(in the rows, 128 means zero)
Rotation paths and how fast each direction turns (degrees each step)
Each turn is a multiple of 5 degrees from 10 to 175, or 0.
Each row of a path follows its step; steps can be skipped.
path 1
step 0: [131 131 118 115 135 141 131 129 117 119 135 141 126 136 125 119 130 131
 121 126 132 131 134 121 133 115 123 134 134 125 126 128 129 135 125 115
 127 147 130 127 131 123 139 124 132 124 122 148 120 123 114 134 118]
step 1: [133 123 134 131 121 127 120 121 120 120 133 133 134 136 133 132 139 135
 136 127 144 119 121 141 117 123 116 121 128 121 126 134 138 124 146 144
 134 120 130 128 134 119 127 142 125 144 131 130 135 133 126 129 129]
step 2: [115 127 120 133 132 119 142 142 134 134 122 127 128 123 128 125 127 123
 125 141 123 133 123 130 126 132 133 135 108 132 133 122 129 111 139 130
 127 137 122 138 119 120 124 122 120 136 114 128 119 144 127 121 124]
step 3: [132 118 123 130 123 119 142 119 127 120 127 116 125 112 123 131 133 129
 125 128 134 134 125 132 143 128 122 117 132 124 133 142 125 149 125 125
 121 134 117 115 117 124 120 126 139 120 133 133 125 119 134 121 119]
step 4: [129 146 124 140 147 125 118 128 116 120 132 129 126 124 135 126 125 124
 140 135 139 132 125 120 127 117 139 125 132 135 125 119 134 128 126 143
 126 120 132 117 125 133 135 129 127 127 125 110 125 123 134 139 136]
step 5: [132 126 110 119 136 141 142 134 137 136 128 131 126 136 126 119 120 137
 114 120 123 117 127 130 129 134 118 134 132 118 126 114 136 129 129 137
 135 136 131 133 132 123 130 116 134 133 129 128 125 115 131 124 144]
step 6: [119 119 134 125 106 125 133 130 123 124 131 134 116 133 135 125 121 118
 136 128 132 141 135 128 130 112 115 134 125 119 127 126 133 132 129 118
 136 120 123 114 147 121 126 142 126 130 128 130 132 133 135 123 127]
step 7: [126 130 134 141 139 140 131 133 127 133 130 127 138 123 128 124 140 127
 133 136 136 121 122 133 124 129 137 128 134 126 123 119 110 128 144 125
 133 133 123 123 128 141 115 122 120 126 111 129 145 141 120 122 123]
step 8: [130 128 118 131 129 118 136 133 119 130 127 136 138 126 124 128 146 125
 131 120 116 128 131 143 136 131 113 122 134 125 140 134 131 122 116 132
 118 127 120 129 124 117 142 115 129 113 129 133 123 130 119 136 130]
step 9: [130 125 114 140 123 115 125 120 106 128 123 130 123 136 134 135 127 142
 129 141 125 127 126 124 132 123 146 124 123 114 121 135 135 135 128 127
 122 129 137 125 131 131 119 135 133 139 139 123 122 131 127 126 136]
step 10: [126 128 115 127 135 129 107 138 148 127 131 109 120 124 133 133 120 126
 137 127 121 124 122 126 123 122 121 128 123 124 127 120 130 129 133 134
 122 130 113 138 125 130 126 115 132 130 123 120 133 129 133 110 135]
step 11: [117 124 123 126 129 136 132 113 127 129 124 125 121 134 141 122 127 118
 110 126 127 134 133 130 147 125 117 138 134 130 129 134 131 135 130 114
 142 122 131 131 125 128 123 126 132 108 120 116 122 125 130 137 121]
[130 134 127 128 132 129 129 129 123 127 127 132 131 129 129 131 131 128
 131 124 126 128 127 128 130 127 128 127 127 131 128 129 128 130 127 129
 130 130 132 128 126 127 130 129 130 126 129 127 132 122 126 128 126]
90
[128 127 131 128 125 125 126 126 122 127 130 129 125 127 129 129 128 130
 127 128 133 128 128 122 130 128 130 129 127 125 130 130 125 131 128 128
 129 125 128 129 131 124 129 128 129 124 129 132 129 127 131 127 128]
130
[130 133 130 127 131 132 127 126 128 129 129 124 127 125 127 128 119 127
 127 128 126 131 127 128 131 129 128 128 128 127 130 129 131 130 127 129
 132 123 129 126 129 128 126 124 129 129 128 127 126 126 128 127 129]
55
[130 131 126 126 128 127 126 123 126 131 131 126 130 128 127 127 127 128
 129 128 130 127 127 129 129 127 131 126 132 128 131 125 127 125 128 127
 124 131 130 125 129 128 131 129 130 127 129 131 124 127 126 132 132]
85
[132 128 124 130 128 130 125 129 129 126 128 133 125 127 131 126 124 134
 129 128 128 127 128 126 128 126 124 126 126 128 127 125 128 126 125 130
 126 127 129 129 128 130 125 128 129 128 132 131 127 128 126 132 126]
80
path 2
step 0: [120 140 128 122 131 134 129 125 121 145 136 143 127 114 134 124 136 133
 112 128 139 123 135 132 130 132 121 131 129 125 146 132 143 122 129 133
 142 121 134 119 134 128 121 129 117 130 120 131 135 140 135 111 129]
step 1: [114 129 122 131 141 130 115 126 130 121 127 141 127 125 131 124 121 134
 118 126 148 117 129 128 118 140 126 120 117 126 130 138 136 115 132 110
 127 126 147 121 128 121 128 133 122 132 138 119 130 123 124 138 127]
step 2: [120 139 124 129 136 111 130 112 118 132 123 124 126 116 127 133 128 140
 127 121 145 124 133 137 136 134 127 124 134 132 140 130 140 118 140 130
 136 123 131 143 132 114 126 131 122 137 120 126 129 137 123 118 139]
step 3: [123 138 127 131 128 120 116 130 127 118 129 128 144 133 137 134 126 134
 130 143 158 120 119 119 128 118 135 119 123 129 128 140 140 121 128 119
 131 120 132 122 127 122 126 118 131 131 132 115 125 131 121 132 137]
step 4: [132 136 118 134 126 114 137 136 138 128 121 123 127 123 139 139 125 132
 126 128 148 136 126 125 129 129 123 127 140 127 139 122 128 136 129 114
 132 120 125 145 128 109 125 131 120 135 126 127 122 125 113 114 136]
step 5: [146 145 123 128 126 126 134 126 133 128 142 122 153 123 133 128 133 123
 134 139 136 132 114 126 117 120 130 132 129 131 135 133 144 126 119 114
 129 121 141 126 120 125 130 126 136 138 128 126 127 123 129 128 142]
step 6: [134 141 126 126 133 127 136 147 136 114 116 132 118 120 138 119 132 134
 128 129 125 126 110 131 126 128 131 136 137 123 134 124 130 125 123 110
 128 119 127 130 128 129 129 142 124 128 131 133 121 125 120 110 145]
step 7: [137 148 123 139 123 130 122 128 128 130 134 120 126 110 118 124 141 128
 131 129 124 133 115 122 114 128 139 134 122 118 142 129 130 122 133 114
 134 120 143 129 124 123 125 131 146 132 130 139 126 135 135 130 126]
step 8: [138 135 141 126 130 133 116 134 142 116 122 134 122 113 131 125 136 136
 126 133 123 123 128 129 127 129 130 125 138 117 137 124 133 118 127 110
 124 126 129 123 134 137 119 127 112 126 133 131 133 152 132 116 134]
step 9: [120 135 137 137 122 128 115 134 120 128 138 132 115 115 119 120 128 128
 124 126 131 136 119 124 116 126 118 124 118 125 139 120 139 127 144 116
 127 130 137 127 110 114 122 126 123 136 134 138 134 140 127 129 125]
step 10: [126 129 128 138 131 127 121 116 126 119 120 132 138 117 121 124 116 135
 131 127 121 122 127 128 124 132 122 113 139 120 123 115 138 115 125 116
 129 136 134 138 122 125 116 123 119 130 131 114 135 147 138 122 141]
step 11: [ 98 140 142 130 126 126 129 128 122 124 130 129 139 125 134 122 123 140
 127 133 129 136 124 124 126 115 124 122 120 118 134 118 135 129 138 132
 134 118 122 131 104 122 126 124 125 133 133 128 126 137 123 122 133]
[127 128 127 131 129 125 129 125 132 131 126 126 125 127 129 133 127 130
 129 127 126 132 129 126 127 132 130 127 126 128 128 125 128 128 126 125
 130 132 131 131 128 126 125 130 130 125 129 127 128 124 132 131 127]
130
path 3
step 0: [125 125 137 125 117 110 112 119 138 133 126 131 122 133 123 127 118 134
 124 133 117 122 131 140 128 135 132 113 139 140 128 152 112 128 117 132
 128 126 137 121 121 140 124 130 121 124 122 134 135 137 119 127 134]
step 1: [130 117 146 126 124 127 150 125 123 127 127 120 115 138 137 134 115 123
 120 134 122 144 125 131 138 119 142 128 128 137 128 122 116 131 129 136
 126 126 121 123 128 122 140 122 127 146 121 135 113 125 142 131 135]
step 2: [129 130 144 121 129 130 140 138 120 134 127 122 128 135 139 122 141 136
 142 142 124 128 131 116 116 127 117 130 137 130 120 121 117 137 128 124
 133 135 128 141 123 124 127 118 131 123 123 143 141 127 117 112 112]
step 3: [125 121 130 121 125 120 109 125 130 128 131 128 132 124 151 126 126 144
 125 134 129 131 133 135 124 127 120 122 113 126 123 116 143 121 128 118
 143 112 118 116 120 127 128 140 136 139 136 128 131 133 136 133 115]
step 4: [124 115 105 139 120 132 123 129 134 125 149 133 131 138 133 119 127 122
 127 136 135 123 116 116 134 131 125 130 131 137 124 126 132 117 129 125
 111 118 127 138 137 119 117 124 124 132 128 134 117 114 136 119 119]
step 5: [121 123 129 122 123 124 128 136 123 126 124 138 141 114 109 133 144 132
 125 121 119 134 145 137 125 144 125 117 132 119 143 120 130 126 124 134
 114 127 125 135 125 131 118 135 140 120 118 130 119 124 136 116 128]
step 6: [118 130 123 113 129 134 117 133 117 130 116 119 116 117 131 122 120 109
 127 135 126 129 123 124 137 134 141 103 143 123 127 141 132 127 133 126
 120 116 132 126 127 127 137 134 135 131 127 111 133 129 123 137 130]
step 7: [121 131 127 124 130 130 140 126 124 131 142 116 119 114 124 135 133 138
 124 139 134 123 133 124 130 118 134 142 131 111 118 139 126 124 129 134
 140 137 133 130 141 119 131 124 123 133 108 116 133 120 144 119 139]
step 8: [116 126 135 135 145 130 133 124 120 132 119 126 127 140 114 120 127 142
 121 134 128 118 125 134 126 128 131 134 134 130 122 110 123 119 110 116
 138 123 131 138 134 128 128 130 135 119 130 119 132 150 114 129 130]
step 9: [123 127 129 148 117 117 118 135 130 128 136 125 138 122 129 125 124 125
 137 127 123 132 132 115 123 122 142 132 141 142 125 130 129 113 118 122
 139 136 131 114 123 136 132 142 122 149 134 141 127 131 127 139 134]
step 10: [135 119 129 132 122 124 138 126 119 125 133 118 127 120 134 113 119 127
 129 112 132 126 125 142 119 126 119 125 143 144 136 114 125 135 135 143
 129 131 127 130 152 121 115 112 128 132 131 141 123 128 135 125 132]
step 11: [130 123 137 117 122 121 121 122 124 140 124 133 143 128 137 132 136 121
 139 130 115 129 136 137 117 146 134 132 119 128 129 132 119 120 150 134
 129 126 136 149 128 131 132 124 130 131 123 130 125 144 117 132 115]
[130 129 127 129 130 133 126 129 128 130 129 124 128 126 130 125 130 126
 129 128 127 127 120 129 129 129 131 128 127 132 128 127 128 129 124 128
 124 127 126 130 129 126 132 126 129 127 128 127 126 134 127 128 126]
160
[125 132 131 128 126 131 129 130 130 128 127 128 127 127 130 125 128 129
 124 130 129 129 127 127 127 124 125 129 126 128 125 123 126 125 129 122
 128 131 127 126 126 125 128 128 127 129 127 130 128 130 124 127 133]
60
path 4
step 0: [124 117 136 116 132 134 125 134 113 120 131 125 121 135 131 123 117 124
 125 128 128 126 120 127 137 132 141 121 139 129 128 134 138 147 131 124
 133 124 139 126 142 112 140 119 115 129 129 130 134 135 137 128 132]
step 1: [118 133 131 111 140 134 126 140 120 120 136 133 139 139 128 127 114 121
 120 134 130 129 129 132 137 120 115 125 119 128 139 124 129 144 139 131
 124 113 121 135 125 122 119 116 127 127 122 131 127 126 134 120 125]
step 2: [121 129 131 124 135 143 143 129 123 137 138 129 141 124 147 121 133 134
 125 139 122 131 118 128 126 139 120 123 134 116 132 119 122 138 130 128
 128 128 118 125 137 127 125 119 123 132 112 130 123 130 116 123 133]
step 3: [122 127 138 140 129 130 128 138 124 123 133 127 131 126 132 127 121 137
 135 137 143 131 119 135 127 143 127 126 127 124 133 141 130 130 118 139
 139 117 126 140 139 134 130 130 114 124 107 129 126 131 138 124 137]
step 4: [125 135 133 125 140 132 125 122 117 123 149 120 121 130 127 124 113 130
 125 117 138 116 115 134 125 144 130 121 121 132 124 135 120 142 117 134
 129 122 122 126 125 122 119 128 122 130 134 122 119 129 132 133 132]
step 5: [123 118 122 119 139 132 126 131 121 132 132 124 128 128 128 122 116 114
 119 124 114 124 124 128 136 142 136 132 128 127 122 131 140 141 137 136
 124 123 125 123 137 118 129 114 125 121 118 115 136 139 137 131 139]
step 6: [132 133 134 116 133 124 129 125 121 117 134 128 142 138 134 124 116 131
 122 136 136 136 130 136 136 130 127 128 130 121 131 130 141 144 131 123
 117 118 132 119 135 121 133 115 126 137 110 129 125 126 136 118 119]
step 7: [121 120 140 119 138 133 132 133 113 125 137 136 143 129 141 127 123 123
 116 142 129 124 120 132 130 135 114 140 129 117 131 119 120 137 124 131
 138 132 132 127 130 126 117 136 115 127 123 134 119 124 127 126 128]
step 8: [129 129 139 131 122 134 133 136 125 125 142 121 129 128 123 130 124 142
 123 131 127 131 122 137 140 142 115 125 129 127 129 129 117 130 129 132
 134 120 124 140 141 131 121 124 117 125 109 112 127 140 119 132 139]
step 9: [126 133 135 133 136 127 132 124 120 137 142 116 117 136 128 120 118 133
 131 142 132 128 112 133 137 142 128 121 122 126 125 146 141 136 121 141
 141 122 122 125 129 122 128 123 130 129 131 125 120 133 131 133 123]
step 10: [129 124 124 105 147 126 123 129 117 135 139 124 128 123 122 131 122 118
 121 126 134 133 127 131 129 146 138 126 120 132 134 138 129 135 127 124
 132 132 124 124 129 122 121 120 117 122 118 133 136 135 141 130 132]
step 11: [127 132 138 114 136 133 124 127 126 128 141 128 138 140 138 131 115 112
 123 130 120 137 127 121 137 136 130 121 134 118 132 127 128 134 128 135
 106 118 133 129 143 123 132 129 121 132 118 119 129 129 127 124 123]
[128 129 128 128 126 128 125 128 131 130 132 129 130 127 128 126 124 126
 128 126 122 127 130 125 129 129 124 126 125 129 127 125 127 126 131 130
 127 127 126 130 129 128 128 126 132 126 129 123 127 129 122 128 131]
110
[127 122 129 127 121 131 128 130 128 129 130 127 127 126 128 127 132 126
 126 128 127 130 129 130 126 129 128 128 132 129 128 129 128 125 127 128
 125 129 129 128 132 127 130 126 125 128 128 125 133 132 130 125 131]
135
[128 128 130 127 125 130 126 123 130 126 128 124 125 127 126 128 126 130
 125 125 128 127 122 130 127 124 129 132 127 129 130 129 130 128 131 130
 133 125 127 129 127 126 129 130 125 129 129 128 129 131 125 129 129]
80
